In the rows, zero is written as 128.
Where one turn sends some rows of the set: a few examples, then the rows asked:
K_385: [126 108 143 155  88 124 120 124  84 161 133 117 138 116 112 132]
K_94: [105  73 138 176 125 134 145 107  94 130 115  86 150 123 100 122]
K_846: [153  83 157 133 146 140 119 138 110 155  94 114 167 110 122 112]
K_844: [133 112 149 153 144 122 178 149  93 112 108  93 132 115 151 135]
K_155: [143 102 164 127 111 122 160 160 120 139 120 100 117 127 140 111]
K_314: [142  93 145 157 131  97 157 141  88 127  88  99 122 132 114 161]
K_119: [131 113 139 131  99 100 126 132  76 150  85 106 161 139 117 126]
K_518: [138 111 160 162 145 137 165 159 102 154 121  92 140 152 118 122]
K_414: [128 118 144 169 139 117 156 132 120 137 136 126 119 133 148 115]
K_222: [101 122 167 152 141 133 147 118 120 120 111 120 160 130 153 119]
K_576: [119  75 150 120 118 131 127 143  99 142  89 129 156 131 164 117]
K_176: [115  85 173 166 128 152 141 104  97 128  86 116 115 108 135 110]
K_12: [120  97 113 173 101 113 124 111  89 124 112 113 123 122 125 128]
K_996: [129 106 174 156 132 114 116 170 109 138 109 110 148 147 129 135]
K_553: [122  82 127 163 121 133 134 117  92 119 117  76 142 126  93 129]
K_858: [131 102 144 137 127 151 169 111 127 151 121  90 159 119 112 111]
K_982: [118  81 178 173 133 149 133 116  99 140  83 106 137 108 153 109]
K_863: [127  80 147 176 112 165 138 122  94 155  99 106 126 131 107 106]
K_418: [120  87 139 122 135 106 144 108  86 134  93 124 156 147 147 144]
K_912: [142 126 148 142 134 102 177 126 115 130 109 102 144 131 108 111]
K_725: [124 121 150 146  94 123 111 130  77 163 119 108 130 123 135 136]
K_755: [145  95 142 150 106 133 161 123 110 158 115 104 101  98 134 136]
K_449: [133  96 145 125 106 107 144 104  81 130  94 133 149 139 143 149]
K_512: [161  77 156 130 135 132 121 138 106 142  86 104 173 124 136 125]
K_148: [128  86 141 157 150 155 148 125  90 129  79 112 169 101 133 112]

K_725 turns into K_553
K_518 turns into K_844
K_314 turns into K_755
Now these:
K_982 turns into K_512
K_863 turns into K_148

Where one turn sends some rows of the set: a few examples, then the rows asked:
K_954: [103 112  96 131 111 101 159 144 112 133 101 133 136 116 178 141 147 145]
K_121: [102 130  84 139 120 155 146 139 120  63 106 129 127 118 141 148 124 113]
K_373: [126 137  91 150 131  94 128 149 101  88 118 129 120 116 122 174 121 112]
K_447: [105 118  44 148 120 109 159 144 126 122 118 144 143 118 141 153 151 136]
K_280: [118 134  87 117 118 106 101 154 145 110  90 108 129 118 165 153 129 137]
K_774: [104 107  86 154 135  94 167 116 155  99 129 145 143 132 136 128 126 137]
K_98: [ 95 138  92 150 121 126 148 157 141  76 119 137 121  78 165 133 150 146]
K_848: [ 99 118 109 138 112  88 133 132 154 104  88 113 133 119 155 170 128 110]
K_382: [107  95  90 156 117  83 140 134 144 103 124 116 129 132 135 146 165 132]
K_217: [132 114  93 170  93 103 138 154 124  96 144 123 140 109 150 113 159 134]
K_230: [120 109  97 169 114 107 137 121 132 105 104 164 153 144 161 124 116 135]
K_907: [140 135 105 157 130 115 134 162 114 128 117 110 132  84 137 130 122 147]
K_233: [114 123 106 122 101 101 114 149 133  95 149 119 141  82 161 113 130 114]
K_309: [ 94 133  80 136  95  86 111 164 108 106 101 146 154 104 151 143 118  98]
K_7: [110 117 101 164 138 112 110 119 101 101 144 133 130 116 155 124 108 115]
K_586: [102 116  71 143 111 113 136 157 119 108 108 131 132 116 125 125  77 142]
K_970: [ 96 156 121 145 135 103 135 156 129  77 140 124 140 104 153 124 138 147]
K_427: [ 72 132  98 135 122 117 151 132 110  78 101 149 123  95 121 142 123 108]
K_590: [123 130 110 123 124 132 132 144 120 117  84 150 143  86 170 148 129 119]
K_753: [100 135  88 150 133 141 101 147 117 123 106 151 156 122 136 108 134 127]
K_717: [ 96 137  78 159 109 135 102 136 124  98 122 154 148  88 149 117 115 154]
K_346: [100 117  63 152  99 146 129 147 130  95 109 145 141 114 112 144 139 108]
K_180: [125 130  99 147 127 114  92 133 156 131 119 146 151 111 142 130 143 136]
K_467: [ 89 101 107 131 140 111 125 149 110 100  98 132  95 111 151 131 125 144]
K_387: [104 134 129 146 118 102 127 119 132  92 128 106 137  81 167 142 126 137]
K_81: [116 133  54 140 105  78 162 159 126 104 114 149 132 112 148 123 124 113]
K_619: [131 116  57 173 126  91 131 139 147 116 123 134 138 111 151 122 155 122]
K_742: [ 97 137 100 141 115  93 140 143 130 109 113 102 152 119 131 121 106  89]
K_517: [108 123 117 142 101 137 124 139 123  91 123 162 170 116 139 137 106 143]
K_577: [ 68 137 101 151 119  91 155 134 132 110 138 138 160 105 144 122 113 113]
K_608: [132 107 101 128 119 110 150 132 132  89 121 153 120 137 120 144 157 126]
K_410: [118 119  91 125 108 130 113 141 130 118  82 116 119  84 133 151 144 123]
K_152: [105 144  95 147 110  77 105 132 134 110 111 137 154 110 110 137 104 112]
K_973: [100 112  86 178 128 113 169 142 135 107 100 138 143 114 161 137 148 155]
K_62: [108 115 127 132 109 111 138 156 136  63 102 142 125 101 119 127 132 109]

K_382 turns into K_774
K_346 turns into K_180
Now these:
K_373 turns into K_7
K_410 turns into K_152
K_62 turns into K_517
K_217 turns into K_608
K_742 turns into K_970

Where one turn sends some rows of the set: a few examples, then the rows asked:
K_624: [124 112 142 122 129 136 162  86 109 150 148 126 134 140 133 143  87 135
 166]
K_661: [ 94 134 122 139  95 138 127  91 124 142 144 105 137 124 109 156  99 137
 149]
K_164: [121 153  98 149 129 135 135 152 102 116 137 117 154 158 131 136 154 109
 151]
K_235: [122 154 112 147 135 130 135 154 123 117 138 135 157 143 122 141 155 100
 162]
K_972: [128 141 101 148 140 127 142 150 102 115 142 118 140 164 139 137 157 102
 145]
K_890: [114 117 120 131 116 135 130  95 119 130 156 105 149 116 126 148  82 150
 168]
K_806: [122 117 145 123 158 110 141  83  97 136 155 146 125 138 118 146 110 133
 164]
K_761: [128 129  90 153 135 127 160 135 118 129 130 110 137 152 137 114 128  93
 134]
K_499: [105 145 101 149 127 133 142 149 131 126 123 121 158 143 125 118 138 114
 132]
K_5: [144 140 101 150 144 124 153 141 112 118 145 125 133 154 135 135 146  82
 164]
K_463: [111 123 124 134 143 110 109  93 104 118 162 129 139 117 109 150 106 147
 166]
K_785: [105 134 132 140 122 116 104  97 120 122 163 128 122 122 104 177 128 130
 160]
K_582: [122 135 105 153 141 128 155 149 109 120 136 108 143 173 140 127 143 101
 138]
K_488: [ 93 145 129 134 137  94 112  99 113 104 171 122 138 122 110 158 127 133
 161]
K_708: [122 118 149 141 146 106 140  84 113 133 163 130 102 153 110 166 117 107
 159]
K_732: [110 118 136 139 118 130 163  77 118 154 142 106 119 154 115 144  89 112
 150]
K_65: [114 138 146 123 151  97 159  80  98 126 163 139 117 150 122 149 127 108
 162]
K_42: [113 146 102 152 129 135 149 150 109 122 130 106 159 167 131 125 140 109
 143]
K_4: [ 90 135 117 131 100 127 135 101 129 121 159  92 149 116 132 149  97 141
 150]
K_79: [112 130 132 121 113 130 182  83 114 144 150 108 127 145 144 139  96 116
 151]

K_5 turns into K_235
K_972 turns into K_164
Now these:
K_732 turns into K_708
K_624 turns into K_806
K_4 turns into K_79

Where one turn sends some rows of the set: a few examples, then the rows asked:
K_662: [121 135 144 148 127 146 137 135 125  97 140 142  80 140 143 109 126 137
 128 124 115 142 133 147 133 143 139 152]
K_369: [115 140 126  99 137 133 127 137 141 116 138 134  85 130 121 111 157 119
 110 139 127 129 134 144 152 154 165 134]
K_680: [108 124 102 161 137 131 128 127 125 132 106 121 112 122 129 107 142 134
 115 158 127 133 152 130 113 137 109 127]
K_519: [125 127 141 145 126 148 141 140 122 101 134 140  75 144 144 114 120 133
 122 119 114 138 130 145 135 144 140 154]
K_803: [126 129 141  89 118 123 131 110 100 162 108 129 131 123 117 163 155 114
 143 150 104 123 145 114 119 131 123 117]
K_135: [142 132 132 141 126 139 104 115 102 110 120 108 143 129 121 153 126 104
 113 159 129 145  91 149 155 124 146 144]
K_593: [111 127  99 165 129 129 141 120 116 123 108 126 112 119 131 102 141 137
 120 155 133 154 143 125 120 128 118 144]
K_902: [136 130 165  94 120 122 134 111 118 173 109 126 116 125 122 147 168 119
 126 138 113 136 146 122 137 111 127 128]
K_185: [128 111 108 131 149 126 130 102 116 114  98 104  96 137 117 127 154 115
 118 161 133 127 141 145 142 130 125 112]
K_648: [138 149 134 132 109 135 127 129 158 148 120 131 123 127 133 149 105 121
 133 100 125 138 116 118 145 104 166 169]
K_349: [127 137 149 134  97 141 141 100 125 178 112 148 136 111 126 145 135 118
 139 140 105 135 147 127 123 130 119 142]
K_612: [112 134 124  97 145 126 125 141 104  86 137 126  86 143 127 126 148 129
 135 142 116 124 133 132 128 154 150 123]
K_252: [126 109 117 133 154 133 119 106 108 115 107 105 103 129 122 129 158 109
 113 170 135 139 135 145 145 135 123 118]
K_386: [117 110 114 140 152 130 127 104 117 120 107  99  93 135 126 127 147 122
 117 164 132 127 147 133 129 134 113 112]
K_344: [130 134 122 137 126 144 109 146 126 131 123 130 139 117 131 174  87 117
 143 119 115 125 110 107 124 125 151 162]
K_572: [127 145 134 110 134 134 113  93 146 113 126 102 150 134 138 130 120 120
 124 127 132 136 147 128 156 176 147 140]
K_573: [145 131 149 110 145 125 113 125 122  98 112  95 137 159 149 132 118 135
 124 106 120 131 149 130 143 155 130 138]
K_142: [107 122 113 161 140 130 131 125 121 130 113 117 105 122 135 105 145 137
 113 158 132 147 149 124 118 129 109 135]
K_379: [112 129 116  94 143 128 126 151 101  92 134 128  87 141 129 129 144 125
 128 141 115 123 129 127 127 159 151 127]
K_788: [118 125 100 168 131 132 131 136 116 126 100 132 120 121 129 101 142 134
 116 152 126 144 144 139 118 131 113 139]
K_800: [149 134 139  92 136 119 110 152 125 131 111 111 117 146 129 168 124 117
 133 104 119 124 113 115 141 101 163 144]
K_136: [125 142 121  96 137 129 107 128 148 142 128 116 131 110 114 171 120 107
 130 131 133 124 112 104 148 122 175 147]
K_653: [123 145 125 115 135 128 109 130 118 104 122 110 164 136 147 126 114 136
 131 123 119 139 147 113 128 176 133 145]
K_775: [127 146 118  91 127 130 106 121 141 143 128 119 137 118 119 171 122  99
 137 131 128 128 109 110 149 129 177 145]
K_532: [148 115 136 107 142 153 146 104 103 137 139 140 141 142 140 126  97 104
 140 151 119 137 131 125 114 131 113 138]
K_133: [133 121 155 130 103 130 148 112 103 161 108 142 124 125 138 152 138 125
 140 132  93 137 146 113 117 115 108 146]
K_395: [132 139 120 129 116 140 110 147 116 130 120 133 144 127 137 171  92 116
 149 114 109 131 108 109 121 126 152 161]
K_592: [134 151 141 118 130 121 125 121 152 118 118 107 140 143 145 104 125 144
 116 103 131 144 156 123 148 151 142 152]
K_943: [136 124 160  96 117 120 136 111 116 170 110 132 121 123 125 150 170 114
 126 141 104 133 147 119 138 112 124 131]
K_658: [138 148 137 138 102 133 134 121 153 141 110 123 120 134 125 152 101 121
 127 102 124 130 111 120 141 105 167 165]
K_604: [134 126 159 132 105 133 146 116 100 161 106 138 122 129 138 151 132 132
 144 128  99 139 146 115 111 115 108 143]
K_332: [114 144 131 102 140 133 120 132 139 109 141 134  89 129 120 111 159 120
 118 144 125 127 135 150 149 155 161 128]
K_836: [120 151 123  94 119 124 112 122 136 139 124 113 137 119 113 166 128 104
 126 134 132 132 103 103 145 125 181 149]
K_927: [119 111 121 143 153 135 118 109 123 128 110 104  99 129 125 124 153 116
 108 168 133 130 145 143 136 138 114 115]
K_894: [118 155 108 131 111 110 136 117 116 114 122 111 137 123 119 123 135 135
 119 147 142 160 103 108 137 106 159 157]
K_765: [108 136 111 142 117 156 135 122 127 106 140 150  99 125 131 124 112 119
 133 141 113 125 129 144 130 175 147 144]
K_924: [108 142 115 144 119 151 132 123 126  99 140 150 102 127 131 119 116 126
 141 140 110 124 134 147 125 170 143 140]
K_678: [129 124 141  92 115 119 136 107 104 162 108 133 130 122 121 161 159 112
 139 149  98 122 147 112 124 126 122 123]
K_525: [149 138 113 135 114 118 140  98 126 104  96 101 117 153 110 144 115 124
 126 132 129 119 109 145 147 104 153 130]
K_112: [160 122 143 110 136 149 155 100 138 153 130 143 129 147 133 107 104 108
 128 136 124 130 141 143 128 117 121 137]
K_549: [129 129 146 132  97 136 144 102 122 175 110 150 135 113 129 147 141 115
 136 140  97 132 148 124 126 126 116 144]
K_752: [144 140 138  96 129 116 109 161 121 130 103 110 125 146 119 163 128 119
 122 109 118 119 109 117 135 104 165 142]
K_676: [153 124 139  82 153 129 140 142 110 148 131 139 138 146 134 104 130 117
 123 141 123 137 139 122 114 113 120 133]
K_405: [136 135 118  77 141 131 150 110 127 154 139 142 145 131 123 105 126 110
 131 155 131 135 140 113 117 128 133 131]
K_299: [131 139 131 138 111 144 109 141 111 128 118 127 146 127 131 173  93 111
 137 122 111 131  99 114 124 129 153 162]
K_795: [143 130 134  96 146 120 108 159 130 129 112 110 117 134 122 170 119 121
 130 110 122 117 115 109 137 103 161 143]
K_911: [137 141 134 138 121 136 126 133 160 143 119 127 117 121 128 155  96 126
 131 103 127 130 118 113 142 102 161 168]
K_204: [141 151 105 137 116 113 113 162 112 119  97 125 153 135 112 123 133 133
 114 136 120 127 110 146 127 113 146 139]

K_252 turns into K_788
K_680 turns into K_386
K_803 turns into K_604
Now these:
K_549 turns into K_678
K_676 turns into K_112
K_795 turns into K_911
K_662 turns into K_332
K_800 turns into K_648
K_135 turns into K_204
K_379 turns into K_519
K_592 turns into K_572
K_299 turns into K_752

Where one turn sends some rows of the set: a few examples, then the rows asked:
K_501: [123 122 117 122  90 121 121 149 147 135 118  98 115 152]
K_482: [125 124 119 125  85 115 122 152 145 135 115 100 116 150]
K_187: [129 154 134  88 132 119 137 159 119 104 121 120 141 121]
K_581: [123 124 119 123  88 118 121 150 147 134 116  99 115 152]
K_613: [127 124 118 126  84 115 125 152 146 138 116 101 118 148]
K_816: [124 128 132 170 145 129  94 137 131 130 105 115 149 134]
K_391: [128 146 123  87 139 136 144 154 125 113 129 120 143 119]
K_6: [131 131 135 176 134 116  98 141 127 132 101 118 152 129]
K_935: [140 149 124  98 122 119 154 165 120 122 125 125 149 107]
K_450: [134 133 125 151 177 121 124 148 130 132 114 127 154 153]
K_601: [136 121 123 124 114 149 162 137 144 108 143 129 127 124]
K_284: [135 126 127 179 134 123 108 143 129 143 105 120 157 122]
K_461: [144 138 144 133  94 106 154 152 130  97 125 134 127 123]
K_290: [126 151 129  86 138 128 138 156 122 106 125 119 141 122]
K_946: [142 139 132 159 163  98 125 157 123 131 107 131 156 148]
K_61: [123 130 139 115 122 139 139 134 140  85 133 124 118 141]
K_224: [136 140 150 125 102 108 142 148 131  84 122 129 122 133]
K_778: [134 156 135  92 124 111 141 164 117 108 119 122 144 117]
K_995: [127 131 135 172 140 121  94 139 129 129 101 116 151 132]
K_209: [145 137 128 162 161 101 132 158 125 137 109 133 159 142]
K_701: [123 121 115 123  90 125 123 149 149 137 119 100 116 151]
K_223: [137 139 132 155 168 102 120 154 125 126 106 129 154 153]
K_813: [138 146 120  96 128 129 155 160 123 124 129 124 148 108]
K_272: [126 125 127 171 146 135  98 135 133 135 108 115 151 131]
K_104: [126 137 147 118 114 121 135 140 135  79 125 126 118 140]
K_597: [133 124 124 177 139 132 107 140 132 143 109 119 155 123]
K_978: [145 124 125 133 103 136 168 145 140 113 140 134 131 117]
K_331: [128 122 124 174 144 136 105 137 133 140 110 117 153 127]
K_241: [128 122 115 127  85 118 127 153 146 141 118 101 118 147]
K_781: [133 144 120  90 134 137 151 156 125 120 131 121 145 113]
K_457: [138 153 132  97 121 111 149 166 118 115 121 125 147 111]
K_809: [125 120 114 124  88 124 127 149 148 140 120 100 117 148]
K_311: [127 123 129 117 122 151 150 133 144  97 141 126 122 135]
K_402: [147 131 134 136  95 118 165 151 134 109 132 135 131 116]
K_767: [142 130 119 159 169 119 135 153 129 143 116 131 159 143]
K_805: [146 133 122 161 163 110 136 156 127 143 113 133 161 140]
K_291: [126 121 114 126  86 121 128 152 148 142 119 101 118 147]
K_232: [134 136 129 151 174 112 118 150 127 127 110 128 153 155]
K_132: [137 129 120 154 175 123 130 149 130 138 116 129 156 148]
K_138: [134 129 132 179 132 118 104 144 127 137 103 119 154 124]

K_461 turns into K_224
K_482 turns into K_581
Now these:
K_132 turns into K_767
K_457 turns into K_778
K_816 turns into K_272

Where one turn sends some rows of the set: a few examples, then the rows asked:
K_968: [139 136 120  96 124 167 125 120 126 118 119 110 121 174 139  94 103]
K_953: [140 150 132 107 131 126 109 167 112 131 157 129  89 164 116 133 139]
K_861: [140 135 131 148 165 131 139 140 120 119 125 100 131 151 108 152 109]
K_28: [173 125 134 127 144 109 117 131  94 122 112 100 109 157 133  87 113]
K_30: [102 160 121 110 156 103 132 141 125 125 133 110  97 162 137  85 117]
K_776: [122 131 103 103 112 102 134 161 128 111 161 116 103 162 143 108 131]
K_435: [170 132 114 126 155 102 118 138 125 147 144 111 109 170 162 103  99]
K_993: [149 119 122 145 158 133 132 133 123 119 142 105 118 148 129 167 122]
K_361: [170 116 112 118 131 121 122 175 109 134 128 113 134 181 136  99 109]
K_485: [150 109 109 147 163 109 139 164 125 128 157 128 110 161 139  89 106]
K_434: [111 151 125 127 168 135 124 144 112 127 140  99  74 181 131  95 113]
K_374: [129 169 154 118 143 125 123 163 107 117 131 123  90 168 117 121 119]
K_48: [131 131 141 143 154 131 127 118 109 116 124 118 140 144 154 148 121]
K_41: [150  97 114 144 154 118 139 167 108 114 137 124 111 159 123  84 116]
K_442: [125 136  97 120 124 115 130 160 126 125 167  97  87 173 110 113 114]
K_411: [135 129 125 136 133 122 127 136 111 122 133 114 162 139 118 147 123]
K_270: [146 129 129 143 171 149 123 150 115 132 143 111 135 153 119 153 127]
K_432: [128 150 126 109 137 111 126 149 125 122 133 121  69 170 125 140 120]
K_602: [121 138 138 109 139 134 117 159  94 108 145 120 107 157 144  83 151]
K_337: [151 150 128 104 116 158 125 124 132 118 154 113 131 165 150  97  98]
K_685: [149 147 121 162 124 147 134 103 114 122 140 105 139 159 143 110 123]
K_315: [115 132 115 102 154 142 128 122 125 128 171 132 121 172 166 114 120]
K_906: [108 132 115  96 133 140 137 146 110 118 140 121 149 172 106  98 117]
K_416: [122 134 135 110 128 117 141  98 105  92 147 110 115 144 132 105 116]
K_328: [122 126 110 129 160 130 123 129 127 145 125 120 147 156 137 151 121]
K_100: [137 137 139 131 127 143 120 162  91 100 167 102  89 167 130 100 133]
K_130: [151 108 119 148 168 107 134 142 112 122 144 121  98 147 130  81 114]
K_857: [142 134  96 148 118 149 131 115 119 137 130 104 147 167 118 112 129]
K_869: [148 143 114  96 119 147 118 103 132 130 142 104 119 154 126  93 106]
K_961: [135 138 102 154 137 156 135 113 128 138 128 112 135 181 153 116 120]

K_434 turns into K_442
K_485 turns into K_41
K_30 turns into K_776
Now these:
K_435 turns into K_361
K_328 turns into K_411
K_953 turns into K_374
K_906 turns into K_416
K_685 turns into K_961
K_861 turns into K_993
K_869 turns into K_337

